Named moves (each a turn or a mirror), then the moves between two rows, first move first; the first pair answered:
J_753:
.25, .13, -.23, -.08, .12, -.15, .23, -.01, -.06, .12, .11, -.25, .28, .18, .15, .15, .08, .00, -.02, .07, .04, -.10, .12, -.02, -.02, .02, .40, .04, .03, -.08, -.10, .01, .03, -.39, .12, .12, -.08, .28 -> .02, .15, -.18, -.02, .16, .15, .01, .33, .04, .15, .03, -.11, .02, .13, .28, -.02, .00, .18, .23, -.01, -.20, -.02, .20, -.14, -.13, .08, .11, .22, .05, -.12, .15, -.02, .24, -.29, .27, -.05, -.21, .05
.18, .19, -.01, -.01, -.05, -.18, .18, -.05, -.14, -.28, -.35, -.04, -.11, .24, -.17, .03, .06, -.23, -.28, .37, .27, -.27, -.11, .17, -.22, -.03, -.11, -.04, .23, -.26, -.32, -.11, -.37, .19, -.07, .08, .02, .26 -> -.09, .22, .04, .00, .00, .08, -.08, .32, .04, -.25, -.43, .14, -.40, .19, -.05, -.11, -.01, -.01, .01, .29, -.01, -.20, -.01, .06, -.28, -.05, -.41, .11, .28, -.33, .00, -.16, -.07, .29, .09, -.05, -.17, -.01
-.13, -.13, -.04, .14, -.10, -.11, -.02, -.27, .30, .11, .17, .23, .22, -.07, -.10, .10, -.01, -.22, -.18, .12, .05, .14, .13, -.04, -.01, .14, .02, .09, -.04, .07, .02, -.23, .04, -.07, -.03, -.03, .26, .03 -> -.25, -.12, -.04, .16, -.09, .02, -.10, -.12, .36, .13, .14, .30, .12, -.07, -.06, .07, -.06, -.10, -.09, .11, -.08, .16, .14, -.06, -.04, .12, -.08, .13, .00, .04, .08, -.24, .12, -.09, .03, -.09, .17, -.05
J_893:
-.06, -.10, .09, .05, -.05, -.06, .17, -.07, .02, -.03, .09, -.12, .02, .05, -.12, -.08, .12, .03, -.10, -.03, .19, -.09, .00, .04, -.15, -.01, .00, -.06, -.02, .11, -.05, -.01, -.16, .23, -.14, .08, .06, -.06 -> -.13, -.12, .06, .05, .03, -.03, -.03, -.03, .17, .03, .17, -.09, .01, .02, -.04, -.07, .09, .09, -.08, -.14, .06, -.14, -.02, .02, -.11, .01, .02, -.05, -.08, .14, .06, .01, -.04, .28, -.02, .07, .01, -.18
-.04, -.13, .02, -.03, .01, .01, -.12, .12, .10, .10, .04, .18, -.04, -.07, -.13, -.04, .03, .11, .06, .08, -.13, -.14, .00, .08, -.02, -.09, -.19, .03, .06, -.18, .06, -.06, .11, .11, .09, -.23, -.04, .05 -> .01, -.01, .08, .04, -.14, .03, .11, .01, .00, .05, -.05, .13, -.01, -.08, -.13, -.06, .10, .01, .01, .32, .06, -.02, .06, .00, -.01, -.12, -.14, -.06, .10, -.09, -.11, -.04, -.05, .13, -.08, -.16, .01, .23
.05, -.12, -.05, -.02, .10, .06, -.13, -.01, -.10, .05, .03, -.15, .16, -.11, .00, .04, -.14, .10, -.01, -.12, .03, -.04, -.13, -.15, -.08, .02, .06, .06, -.06, .17, .12, .02, -.09, -.19, .03, .05, -.18, -.02 -> .12, -.11, -.02, -.01, .06, .03, .01, .04, -.16, -.04, -.11, -.16, .14, -.04, -.02, .02, -.06, .05, -.10, .01, .15, -.05, -.14, -.15, -.09, -.06, -.05, .01, -.05, .10, .04, -.02, -.13, -.16, .01, .08, -.19, .08
-.15, -.05, .05, -.03, -.08, .25, -.18, .06, -.17, .00, -.08, -.02, .13, -.09, -.10, -.03, -.16, .00, -.09, .11, -.16, -.01, -.02, -.24, .04, .05, -.12, -.15, .13, .01, .11, .02, -.02, .03, -.06, .07, -.25, .14 -> -.13, -.03, .05, .01, -.03, .23, -.20, .09, -.19, .00, -.08, -.04, .13, -.05, -.02, .02, -.14, -.04, -.09, .14, -.16, -.04, -.01, -.24, .04, .03, -.14, -.18, .11, .01, .10, .03, -.01, .02, -.03, .05, -.28, .16
J_225:
.13, -.08, .01, .02, -.19, .12, .02, -.27, .32, .10, .04, -.17, .07, -.20, -.06, -.01, .22, -.35, .14, .16, .09, -.08, -.07, -.01, -.07, -.13, .10, -.25, .01, -.18, -.24, .03, .01, .06, -.33, -.06, -.10, -.20 -> -.05, .29, .01, .08, -.06, .14, .27, .27, .05, -.08, -.13, -.25, -.05, .18, -.05, -.20, .22, -.15, .29, .11, .08, -.08, -.10, -.09, -.12, -.19, -.02, -.07, .00, -.21, .04, -.17, -.06, -.17, -.16, -.08, -.19, -.12
-.01, -.05, .05, -.10, -.07, -.01, -.19, .18, -.10, -.06, -.16, .07, -.11, .05, .07, -.15, -.09, .03, -.01, .04, .01, -.14, -.14, .12, -.08, -.06, -.18, .01, .02, -.22, -.04, -.03, -.02, .09, -.04, -.17, -.11, .12 -> .07, -.13, .01, -.09, -.17, -.06, -.06, -.07, .03, .00, -.07, .10, -.02, -.02, .05, -.06, -.01, -.08, -.11, .15, .08, -.10, -.09, .16, .03, .01, -.04, -.09, .04, -.15, -.24, .06, -.06, .15, -.18, -.11, .00, .15
.00, .09, .11, .00, -.13, -.02, -.01, .13, .30, -.28, .08, .21, -.19, .00, -.05, -.11, -.11, .08, .25, -.02, -.02, .18, .18, -.16, -.09, -.04, .03, .30, .16, -.11, -.08, -.05, -.05, .03, .11, .07, -.08, .17 -> .02, -.05, .07, .04, -.13, .03, -.14, -.03, .35, -.22, .12, .29, -.19, -.10, -.09, -.01, -.16, .06, .14, -.05, .00, .14, .18, -.16, -.06, -.04, .03, .27, .16, -.11, -.12, -.03, -.02, .09, .05, .05, -.06, .23
.03, .27, .01, .07, -.08, -.02, .14, .13, .24, -.02, -.16, .08, -.23, .03, -.07, .02, .06, -.04, .00, .25, -.01, .02, .18, .04, .01, -.03, .04, -.02, .06, -.13, -.08, .05, .13, .35, -.15, .11, .19, -.03 -> -.04, .14, .03, .06, .04, .04, -.07, .24, .14, -.03, -.20, .13, -.30, -.01, -.01, -.07, .00, .10, .13, .09, -.14, -.03, .09, .04, .01, -.03, -.11, .09, -.02, -.21, .07, .01, .18, .30, -.02, .04, .02, -.12

Each pair is 2 to 3 moves apart.
-.24, .12, -.03, .06, -.03, .20, -.01, .20, .12, -.10, -.02, .04, -.24, .11, .06, -.15, -.04, -.01, .24, -.05, -.15, .08, .16, -.02, -.12, .03, .01, .03, .15, .04, .14, -.04, .04, .03, .01, -.01, .11, -.04 -> -.05, .20, .01, .09, -.05, -.06, .26, .00, -.06, -.15, -.06, -.13, -.08, .22, -.04, -.05, .07, -.13, -.07, .17, .15, .05, .09, .01, -.05, -.10, .10, -.09, .10, -.02, -.10, -.06, -.17, -.01, -.15, .09, .20, .22 : J_893 J_753
-.22, .17, -.01, .10, -.08, .18, .27, .32, -.11, -.09, -.16, .07, -.17, .17, .08, -.23, .08, .00, .14, .13, -.04, .12, .06, -.09, -.07, -.06, -.09, .06, .19, .01, .00, -.04, -.04, .00, .00, -.04, .07, .03 -> -.09, .09, .01, .07, -.19, .17, .29, -.02, .01, .01, -.02, .13, -.12, .05, .01, -.13, .10, -.21, .03, .24, .10, .16, .17, -.02, .00, .01, .08, -.12, .22, .06, -.22, .09, -.05, .14, -.20, .08, .23, .02 : J_225 J_225
-.14, -.07, .14, .03, -.12, -.15, -.39, .07, .01, -.14, -.35, .04, -.47, .13, -.16, -.17, -.03, .10, -.04, .04, .17, -.05, -.22, .11, .16, -.15, -.60, -.20, .07, -.35, -.02, .05, .02, .32, -.18, -.13, -.17, .13 -> -.10, .14, .10, .01, -.09, -.18, -.22, .06, -.09, -.20, -.40, -.08, -.44, .28, -.20, -.22, .00, .11, -.09, .01, .30, -.08, -.24, .10, .08, -.19, -.55, -.18, .06, -.30, .00, -.04, -.09, .17, -.07, -.10, -.12, .24 : J_753 J_225 J_753
.15, .05, -.10, .04, .16, -.24, .09, .09, -.27, -.03, -.19, -.18, .15, .11, -.08, .08, -.02, .08, -.16, .20, .17, -.18, -.13, -.09, -.06, -.03, -.05, .08, -.11, -.22, .02, -.13, -.15, -.07, .12, -.02, -.09, .14 -> .18, -.27, -.13, -.01, .18, -.16, -.31, -.15, .01, .10, -.05, -.05, .23, -.14, .00, .22, -.11, .10, -.13, .09, -.02, -.15, -.11, -.04, -.06, .08, .03, .04, -.20, -.10, .07, .02, .03, -.02, .12, -.06, -.12, -.02 : J_225 J_893 J_893
-.39, .31, .14, .13, -.04, -.02, .33, .24, -.17, -.16, -.05, .14, .06, .16, .09, -.23, .08, .00, .32, -.04, .08, .25, -.02, -.16, -.08, .07, .06, .06, -.12, .07, .09, .07, -.11, -.13, .02, -.10, .13, -.10 -> -.43, .08, .12, .12, .06, .03, -.04, .33, -.15, -.11, -.06, .14, .08, .10, .10, -.23, -.06, .05, .36, -.09, -.06, .15, -.09, -.19, -.12, .05, -.07, .19, -.20, .04, .24, .09, -.03, -.09, .10, -.26, -.05, -.15 : J_225 J_225 J_225
-.16, -.03, -.08, -.16, -.11, .18, -.16, -.12, .07, .00, .22, .06, .01, .00, .12, -.02, -.03, .04, .09, -.18, -.18, -.01, .02, -.09, .00, .07, .12, -.09, -.12, .12, .08, .10, .11, .00, -.11, .09, -.18, -.08 -> -.06, .06, -.18, -.20, -.11, .09, .13, -.22, -.14, -.05, .18, -.05, .08, .17, .08, .04, -.01, -.04, -.04, -.17, -.01, -.01, -.01, -.04, .05, .02, .28, -.14, -.10, .13, .00, .07, -.10, -.06, -.12, .17, -.10, .02 : J_225 J_225 J_753
-.29, -.23, -.17, .13, -.15, .34, -.27, .05, .21, -.13, -.09, .25, -.20, -.17, -.08, .02, -.26, .21, .34, -.19, .05, -.02, .24, -.09, -.12, .15, -.20, .09, .22, -.01, .52, .06, .29, .30, .18, -.13, .23, -.12 -> .05, -.04, -.08, .22, -.23, -.05, .15, -.12, -.28, -.32, -.41, -.02, -.09, .13, -.25, .06, -.11, -.04, -.07, .22, .59, -.10, .09, -.02, -.01, -.17, -.25, -.03, .25, -.20, .06, .04, -.21, .24, .01, -.03, .36, .44 : J_893 J_753
.00, -.03, -.04, -.04, .00, .08, .24, -.27, .09, .07, .26, -.07, .06, .01, .06, -.11, .01, -.01, -.02, -.17, -.15, .01, .00, -.08, .02, .18, .20, -.05, -.08, .21, .12, -.03, .01, -.20, -.01, .18, .01, .12 -> -.02, .08, .02, -.02, -.03, .13, .35, -.19, -.07, .01, .14, -.17, .05, .13, .03, -.16, .02, .00, -.05, -.14, -.05, .02, -.02, -.13, -.04, .15, .17, -.03, .02, .16, .07, -.03, -.12, -.20, -.05, .17, -.04, .22 : J_225 J_893 J_893
.04, -.05, .03, .00, -.28, .22, -.13, .03, .52, .13, .21, .29, -.12, -.14, .02, -.01, -.02, -.02, .28, .06, -.13, .08, .24, -.01, -.01, .16, .07, -.11, .08, .02, -.12, .09, .15, .35, -.12, .05, .20, -.22 -> .16, .31, -.02, .00, -.19, -.05, .44, .03, .23, -.05, .15, .04, .03, .20, -.03, -.05, .08, -.11, .12, .11, .15, .03, .26, .02, -.04, .10, .27, -.16, .12, .05, -.27, -.03, -.10, .08, -.17, .26, .41, .02 : J_225 J_753
-.02, -.12, -.01, .15, -.14, .25, -.24, -.05, -.08, -.01, .04, .13, -.07, -.09, -.02, -.11, .05, .08, .02, .01, -.02, .03, .05, -.03, -.15, .07, -.05, -.06, .11, -.01, .03, .04, .09, .11, .04, -.02, .03, .01 -> .11, -.05, -.01, .08, -.10, .12, .05, -.15, -.23, -.07, .04, .00, .13, .04, -.05, -.07, .12, .02, -.11, .07, .14, .02, -.03, -.03, -.11, .06, .07, -.09, .11, .04, -.09, -.02, -.09, .01, -.05, .15, .12, .10 : J_225 J_225 J_753
.01, .21, .13, -.16, -.13, .00, .41, -.40, -.33, -.07, .22, -.38, .28, .17, -.04, .09, -.02, -.16, -.29, .04, .02, -.09, .22, -.18, -.09, -.02, .34, -.11, -.09, .37, -.39, -.03, -.04, -.37, -.19, .37, -.18, .05 -> -.05, .35, .03, -.24, .20, -.10, .22, -.08, -.16, .02, .35, -.34, .28, .22, .08, .15, -.03, .07, -.11, -.42, -.27, -.23, .21, -.06, -.08, .06, .27, .04, -.19, .28, .05, -.16, .25, -.43, .19, .28, -.16, -.30 : J_893 J_225 J_225
.00, .39, .03, -.15, .32, .05, -.13, .68, -.04, -.30, -.11, -.02, -.23, -.08, -.02, .23, .00, .15, .14, -.37, .03, -.23, -.12, .02, -.04, .13, -.24, .05, -.03, -.41, .20, -.26, .18, -.06, .39, .10, .14, -.16 -> -.29, .39, .16, .01, -.10, .49, .32, .53, -.06, -.35, -.19, .06, -.45, -.11, -.01, -.06, .07, -.08, .30, .06, .24, .04, .16, -.18, -.11, .13, -.20, -.12, .32, -.17, -.14, -.09, .03, .00, -.02, .15, .19, -.04 : J_893 J_753
